These are runs of 6 systems, one row a step. Runs of the same system follow the same rule from any start.
Teril, path 1, 9 rows:
[[  3  26  11  16  22  -4   8  -1   7  15  -3 -13  -2   3   7   2  -3   5
    0 -23]
 [-11 -10 -13  -6  13  -3  22 -10 -14  16 -11 -13 -13  -2   2   2  18 -14
    4  -9]
 [-24   0  10 -30   4 -20  -5   0  -7  -6  -5  -4   4  12  -2   4   4   4
    9   1]
 [-11  -2 -17  -8   9   9   0   5  -7 -18  -5  23  22  -3   3  10 -12   2
  -13  -6]
 [ 25  -3  -7 -11   2  15  -8 -11 -15 -14   0  -4   8  -8  -2  -9 -17  -1
    2  19]
 [ 22  -3  -8  -1 -19  -5  -7   8  17 -14  16   6 -17   9   9   7  -8 -14
    1   6]
 [ -3  -9   3  14  -3   1 -16   9  22  14  10  10 -12 -23 -11 -10  10   7
   -6  12]
 [  3  12  22  21  -5  -7  13 -10  16   5  -4  -1   7   1  -5 -23  -2   0
   -1 -11]
 [  0 -10   6   8 -10  10   6   2 -18  20  -2  -4  -1  14   1   0  23  -5
    3 -22]]
Dev, path 2:
[[ 31  12  -5  14 -14  11   2   3  -5  -6   5  -9  -3   9  11  15 -12   4
    0  13]
 [  7  -2  -1  14 -10  -5   0   5   8  15   7 -20 -29   2   4  13   9 -11
   13  12]
 [-21   4  13  21   9 -11  -1   4  22  19   2  -5  -9  -8  -7  -2   5 -10
    8  -8]
 [-10   5  20   3  11   3   7  -4  -5  15  -7   5  16   2  -5 -13  10  -4
   -6 -29]
 [ -5   8  14 -28   3  -3  -3  -1 -21  -1  -7  -2  14  16   3   0   7  17
   -2 -10]
 [-11  -2 -17 -15   8   4  -3   5 -20 -10  -7  -3   8   1   4  23  -4  14
    0  16]
 [  2  -8 -18   7   7   9   2 -11  -7 -11  -5 -12   2 -15  -7   0 -18  -6
   10  28]
 [ 13  -8   5   4  -8   4  -6  -4  10  -6   8  -2   0  -4  -5  -6 -16 -38
    9   9]
 [  5   1  22  -3 -18   0  -3   9  17  15   9  13  -5  -7  -1   2  10 -22
  -15   6]]
Dev, path 3:
[[ -2  11  -7   7  12 -22   8 -11  15 -11  -3 -12 -12   2   3 -14 -10  26
    8   2]
 [ -2 -20 -22   6  11  10  -3   0  -5   0   6   7  -4   4   1  -2   2 -19
    8 -32]
 [  9   0  11 -22  14  -6 -18  -6   6   6   5   2  -8 -15  -7 -24   4  11
   -3   2]
 [  1  11 -15 -14  11  -6  16   3   7 -15  -2  18   3   3  15  13  -9 -10
  -16 -17]
 [  2 -25 -16 -10 -11  -2   9 -11  -9  -3  -4   4 -10  -6  -4 -20  18  11
   -2  11]
 [  1   0  -7   4  -1  -9 -16   5  19 -26  12  12   5   8   0  -7 -22  10
    8  -3]
 [ 26  -8 -16   8   3  23  -3   3  -5  11   9  11  -9 -13   4  -1   8  -5
  -14 -10]
 [ 16  15   7  -8   1 -24   7  -9  18  -5   4 -10 -21   5   7 -13  -1  11
    3   2]
 [-16 -15 -20   4   2  -4   5  10   8   2   5  15 -11   6   5  10  13 -11
    0 -26]]
gaki, path 4, 9 rows:
[[ 17   7   4  -7  12   2  16 -16  -4   9  -6   3  -2  -5   4 -23  10   2
  -15 -21]
 [ -1 -10 -16 -15 -12 -15  10  -1  -6 -17   0   4  -8  26  11   0   8  12
    5 -16]
 [-16  -6 -18   9  24   1 -19   8   6  -5   5   4   1  -5  -4   3  -7  16
   10 -12]
 [  9   6  -7  13  16   7  15 -12  10  -4  -3  11  11 -14   0 -15 -16 -18
  -10 -15]
 [ 17 -16 -12 -25  -9  -8   2  -7   3 -13   9   8 -15   6   4 -12   3 -21
    1  -5]
 [-11   5   1 -14   7 -17 -19  15  19  -3  11  13 -10   1   3   6   3  16
   -4  -5]
 [ -6  -5  -4  22   3   9   7   0  11   9  -2  20   6 -16  -5 -15   9  11
  -16 -11]
 [ 29  -7  -6   0 -11   3   2 -15  -6 -15   4   1  -1  11   2 -28  -4   9
    5 -11]
 [ 10   3 -11  -7   6   0 -16  16   0  -5  14   4  -8  19  13  19  -2   2
    4 -23]]
vazig, path 5:
[[  9  16   1   9  10 -17  25 -14  15   5  -7 -13 -17  -2   7 -13  -1   4
   -1  -6]
 [-21 -26 -13 -11  -9 -10   5   1  -3  -5   0   9  -7  12   0  -2  17 -10
    8 -16]
 [-14   4  17  -9  18   1 -24   1   0   2   1   6  20 -10 -14 -14  -6  12
    1  -4]
 [ 16  20 -11   6  12   6  23  -5  -1  -6  -7   9   8   0  15   3  -9   8
  -20 -16]
 [ 13 -23 -22 -12  -9  -5   1 -11  -6 -12   3  -1 -17   3  -1 -19   8   9
    9   5]
 [-15   3   7  -7   0 -15 -24  17  23  -8  13  14  -1   2  -3   6  -6   8
    1   2]
 [  4   1  -4  22  12  16   8  -1  11  11   0  15   6 -24  -4  -9  -1 -11
  -16 -10]
 [ 19   0   9 -11 -12 -12  11 -14   1  -6   2  -5  -8  17   4 -23   3  -7
    5 -15]
 [-13  -8   3 -21  -5  -5 -13  17  -4   8   5  14  -5   5   2  11  23  12
   -8  -6]]
meneb, path 6 (9 x 20):
[[-16   9  -1  -7 -12 -23  12   3  10 -20  -5   0   0  21   9  13  -8   3
    5   6]
 [-18 -21 -15  16   7  17  -7   2 -11   7  -4   0   5 -19 -13   3   4   0
    6  13]
 [ 23  20  17   3   5   7  -5  -5   9  -6   4   5  16  -6  -1 -10 -23 -11
   -7  -1]
 [  6 -12  -9 -24 -11  -3   1  10  -2   6   8  12 -18   6  10  12  19 -17
   -9  -7]
 [-10   5  11  12  -5 -15 -11   4  14   5   2 -14 -12  -1  -6  -4   4  28
   12  19]
 [ -6   7  -4  26  -3  12  25  -1  -6   3 -12   3  16   4   5  10  -4 -10
   -7 -10]
 [ 18 -16   6 -12  -2  14 -20  -7 -18   2   6  -4   5   1  -9 -20   4  -5
   10  -5]
 [ -3  24  10 -20  11 -16  -6  10   6  -4   3   0  -1  14  12  20  -6   7
   -4 -10]
 [-13 -10 -16   0   6  -3  18  -8  -9  12 -12 -11 -14 -18  -1   3  17   6
   -3  20]]
meneb, path 7:
[[ 16   2   6   3  14   9  -3 -16 -11  11  -5 -22  -3 -16  -8 -17  -2   3
    8  15]
 [ -4  10   9 -18  -6 -15  12   0   6 -14  -1   4   8  19   9   7 -11 -25
   -1 -10]
 [-22 -21  -6 -10   5   1 -17   7  -6  13   2   4  -7 -15 -11   0  20   7
    3  11]
 [  6  26  15  13   1  -1   9  -4  13  -6  -7   3  16  -7   1  -3 -18  14
  -14  13]
 [ 12 -22 -19  -6 -19  15  10   0 -14  -4   2  12  -3   4   6   6  11 -19
   -7  -1]
 [  5   4  11   2  -3  -5 -32   9   9  -3  14 -11  -7   6  -4  -1  -8  17
   18  10]
 [ -7  16  -6  12  12   4  21   6   1  16  -7  -3  -4  -3  12  28   3 -14
  -11  -9]
 [  7 -14  12  -2 -10   0   0 -16  -6   9  -2 -13  -5  -5 -12 -28  10  -7
   11  10]
 [-17  11  16  -8  -6 -10  -5  12   5 -10   1  12  19  22   5  11  -6  -1
   -1 -17]]
Teril, path 8 (9 x 20):
[[-27   2  15 -11   1  -8 -12  18   6  16   1   7   0  -6  -3  19  14   3
   -7   8]
 [ -6  20   8   3  12   4  19  -8  -3  -2 -17   6  25 -12   0  -1 -13   4
  -19   5]
 [ 13  -7   0  -7 -17  15  12  -6 -25  -2  -6  -9   8   9   4   9   0 -21
    2  12]
 [  4   9   8 -16 -10  -4 -19  20   3   2  11   0 -10   7   8  27   3   5
   -3  16]
 [ -5  12  -6  16   8   2  10   3  18   2  -4   8   0 -24  -1   9  -8   5
  -17  20]
 [  1  -3  17  10 -13   5  11 -12  -2   6  -6 -12   8  -6  -9 -10  -5 -26
    7  17]
 [  3   6  23  -8 -16   3  -9  17  -1  15   8   7   1  14   6  18  13 -17
   -6 -11]
 [  0  16   3  -3   9   4   8   5  -3  18  -7   4  -2 -14   5  11  14  24
  -23   8]
 [ -6   7   1   8 -12  -6  29 -13  -7  -5 -17 -16   5   5   2   3  -6   1
    3  22]]
Zok, path 9 (9 x 20):
[[ -7  11   6 -18  -2 -11 -16  16   2 -13   7   5   6  20   9  22  -8   3
    3  -5]
 [ 14   0 -14  -5   8  18   7  -3 -12   8  -5   2  -3 -25   2   9   3  -3
  -17  21]
 [  1  12   7  11  -9 -19  13 -12  11 -16  -6 -16   0  11   1 -10 -16  10
   13  14]
 [  1 -19  -5  -5 -19   8  -9  14  -5  -1  11   7  -3   9   3  19   5 -33
    5  -1]
 [ 11  17  28 -11   4   3 -11  -1  -3  15  -2  -8   6 -13  -6  -7   1  12
   -9  19]
 [  2  13  -5  19 -12  -2  30   0   3  -3  -8   3   4  15  15  13  -1   0
  -10  -9]
 [ -2 -22  -2 -23 -11  -5  -4  -7 -18   3  -1 -12 -13   8  -4  -9  17  -3
   14   8]
 [ -7  23  14   3  10   2 -17  16  -2   3   1  -8  10   7   5  27 -11  14
    1   5]
 [ 14   0 -15   1  10  14  26 -15 -14   3 -11  -4   2 -13   4  -1  -4 -21
   -9   2]]
gaki, path 10 (9 x 20):
[[ -6 -18  -8   7   2   4  20 -18  -6   2 -10  -5   2  -8  -8 -17   2 -27
    7  -2]
 [  2   0   9 -30  -2 -15 -14  -3   0 -19   5  -2   4  13  -1  -6 -14  -8
   11   4]
 [-18   0   0  -9   8   7 -10  18   3   8   2  21   8 -13  -1  22   6  -3
  -18   2]
 [  8   0  -3   6  -2   2  15 -15   3   1  -9   2  -1 -22  -4 -19   3  17
  -14  22]
 [ 16  -4   0   8 -33  -1  -3   5   4 -18   9   3   0  24   6   2  -8   3
    7   7]
 [  8   0   1   8  12  13 -29  15   0  19  14  -6 -11  -7  -2  12   4   1
    7  -4]
 [  6  23  14   9  10  -5  25  -8   5  19  -9  -8  -3  -5   8  -2   6  -4
  -12 -12]
 [-11 -21  -4  -8 -18 -10  11  -8 -12  -2  -5  -8  -7  20  -1  -8  17  -5
   16  -5]
 [-17   6   7  -7  18  -4 -23   4  -5  -8   0  -5  16   7  -5   3 -13  17
   14  -6]]
Zok, path 11, 9 rows:
[[  7 -18  -1  -1  -7  24 -14   1 -24   2   3  10  17   5  -6 -11   9   4
   -1 -15]
 [ 24  19   2  -2  16  -2  -8  -1  -1   0   5  -5  -4   8   9  -6  -5  28
   -3 -19]
 [  1  -6 -27  10  12  -6  13  -1   8   8   1  -5 -27  -5   8   9   9  -6
    3 -11]
 [-28 -10   7   0  14 -12 -10  -4   8   8  -2 -13  -5 -11 -16  -9   1  -9
   19   8]
 [-18   4   7   3   9   8  -5   7   4  -3  -2  19  28  -4  -5   5 -13 -18
   -8 -13]
 [ 14  -4  -4 -20   1   2   7 -12  -2 -12  -3  21   9  -8   1 -26   1   5
  -19  -6]
 [  3  -1 -13   4 -13 -12  -5   8  15 -16   8  11 -10  10   7   0   0  31
   -2   3]
 [  5 -20 -16  24  -3  18 -14   4  -6  10   8  -6 -10 -11  -8   1   6   2
   12  11]
 [  8  11  20  18  10   2 -12  -4   7   8   5 -14   5   2  -7 -14 -12  -7
   15 -13]]
vazig, path 12:
[[ -2   1  14 -20 -19  -4  -4  15   2   6   5   7  -3   3   5  22   9 -18
  -10  17]
 [ -9   3  20  16 -12   6   5  -1  -1  18  -8  -5   7 -16 -10  -1   9   6
   -7  26]
 [  2   7  11  23 -20   2  13  -1  -8   1  -5 -13   8  26   5   6   0   4
   10  -7]
 [  3 -12  -4  -3   4  16 -18   8 -25  13   5 -14  -4   9  -1  14  12   0
   15  -7]
 [ -3  21   5  -4  25  -8  -3   0  -1   9  -4 -24  -7  -7   3  18 -11   1
    8  12]
 [-13  -7 -20   2   5   0  26  -7  -4  -5 -12  -5  -1  -6   4  14  -5 -26
    0  11]
 [ -4 -12   8 -15 -12   2 -10  -7 -11 -16  -2  -2  18   3 -10  -8 -13 -16
   11  19]
 [ 11  17  11  -4  -9  15  -6  13  -7  -3   2  10  19   2   6  21  -9   4
  -18  13]
 [ 24   1  -4  17 -14  13   8  -4  -5   7  -1 -11 -10  -9   2   1   3  10
   -4  27]]

Name the system that made each run.
path 13, 2 rows:
[[ 22  17   3  -3  -9  11  10  -5 -16 -12  -8  -1  18   7   9   4 -12  18
  -13  12]
 [ 10 -11 -18 -15  -9   5  -4   3 -18 -13   4 -10  -7  10   7  18  -5  -9
   12  16]]
 : meneb
path 14, 2 rows:
[[  6   1   8  16 -14  -3  16  -1  10  16   1  -7 -14   8   5   3  10 -27
    3 -10]
 [-19  -1  20  -8   1  -7  -6   9  -2  28  -2  -4  -7  -2  -4   5  28   7
   -2  -3]]
 : Teril
path 15 (2 x 20):
[[ -3   6 -17  -5   4  -1  18   0   7  -7  -7  11  -2 -17   7  15  -6  -4
  -20  21]
 [ 11 -18  -7  10 -22   5  -5  -3  11 -10   8   5  -6 -10  -9 -13  -6 -11
    5  25]]
 : meneb
path 16 (2 x 20):
[[  2 -14  -7 -19 -14  -6   5  -9 -20 -11  -6  -6  -3  17   1 -11  13  21
    8   3]
 [ -9   9  -9   9  10   3 -14  12  -3 -13   2   1  13  10   4  20 -16  20
    6  -2]]
 : gaki
path 17:
[[ -9 -19  -5  -4 -14  -6   8  -2  16 -10   3  28   2  -5  -5 -18   7 -15
  -11  -8]
 [  6  -7  19  -1 -14  10 -16  -1  -8   0   3  10  17   4 -11 -24   7  20
   -2  -2]]
 : Teril
path 18, 2 rows:
[[  3   8  30 -14 -16  -9  -4   3  14  -4   5  13  11   9  -1  -9  -4 -17
   -9  -5]
 [ 10  -3   0   4 -12  19   3   8  -9  11   1  20   7  -5   3   2  18  11
  -24  -4]]
 : Teril
path 19 (2 x 20):
[[ 11  -4  -3  21   9  -2  -5 -12  14   3   5 -14 -12 -12  -8 -21 -10  -4
   16   3]
 [ -1  -1   1 -12  -4 -10   3   9  10  -1   9   8  -8  16  11  12   1 -32
    0 -23]]
 : vazig
path 20 (2 x 20):
[[ 12 -14   7   5  -6  18 -19   2  -5  14   7   5   0 -18 -13 -17  12   8
   -4  12]
 [ 18  25  13   0 -13  -6   5   9   9  -7   4   5   3  20  15  14  -9   4
  -11  -7]]
 : meneb
path 21, 2 rows:
[[  2  -1  16 -28   2  -6 -25  11   4   8  13   4  -8   3  -1   7   6 -16
    3  -8]
 [-10  15  11  -1  13  -2  15  -2   6  21 -11   4   1 -23  -1   4   9   2
  -21   9]]
 : vazig
path 22 (2 x 20):
[[ 17  -8  -5  -8  -8   8  -4   3  -6  16   5  -5 -21 -13   2   7  17  -1
   -8  22]
 [-17   8  18  11 -14 -22   5   3  19   5  -2 -13 -10   4  -4   6   1   0
   11  20]]
 : vazig
path 23, 2 rows:
[[-16 -10   2 -33  -7 -18  -3  -1  -5 -13  -3   9   2  10  -1  -8  10  12
    0   2]
 [ -3   2 -14   4   3  13 -12  13 -10  -8   1   8  10  -4   3  21  -5  25
   -8  14]]
 : Zok
path 24 (2 x 20):
[[  3  20  -2 -14  14  -3  -8  12   4 -12   4  12   9   5  12  22 -16   4
  -12  -7]
 [ 11  -9 -21  -1   7  14   9 -10  -5  -3  -5   3  -3 -26  -3  -4  -5  -7
   -9  23]]
 : Teril
path 25, 2 rows:
[[  6  -5 -17  16  14  15  -3  -2 -20  12  -2 -18  -8  -2   1   6   7  18
   11  -6]
 [  1   8   1  -6  27 -10 -10  -8   3   2   1 -23 -10  -3  -3  -3 -14  -7
   20  -3]]
 : Dev
path 26, 2 rows:
[[ 13  10 -10   9   6   3  -9  12  21  -7  12  19  -4 -11   6   7 -12   8
  -16   0]
 [ 13  -7  -1  17  -3   5   8 -14   8   7  -1  -7  -9 -21  -9 -24   0  -6
    1  16]]
 : Teril
path 27 (2 x 20):
[[ 11  15  24   0  -7  -5  21 -15  -3   8 -11  -5   6   3   2 -19   6   6
  -10  -4]
 [-13  -3   3 -11 -15  -9  -2  11  -9  -6   1   0   3  32   8  17   9   5
    8 -13]]
 : Dev
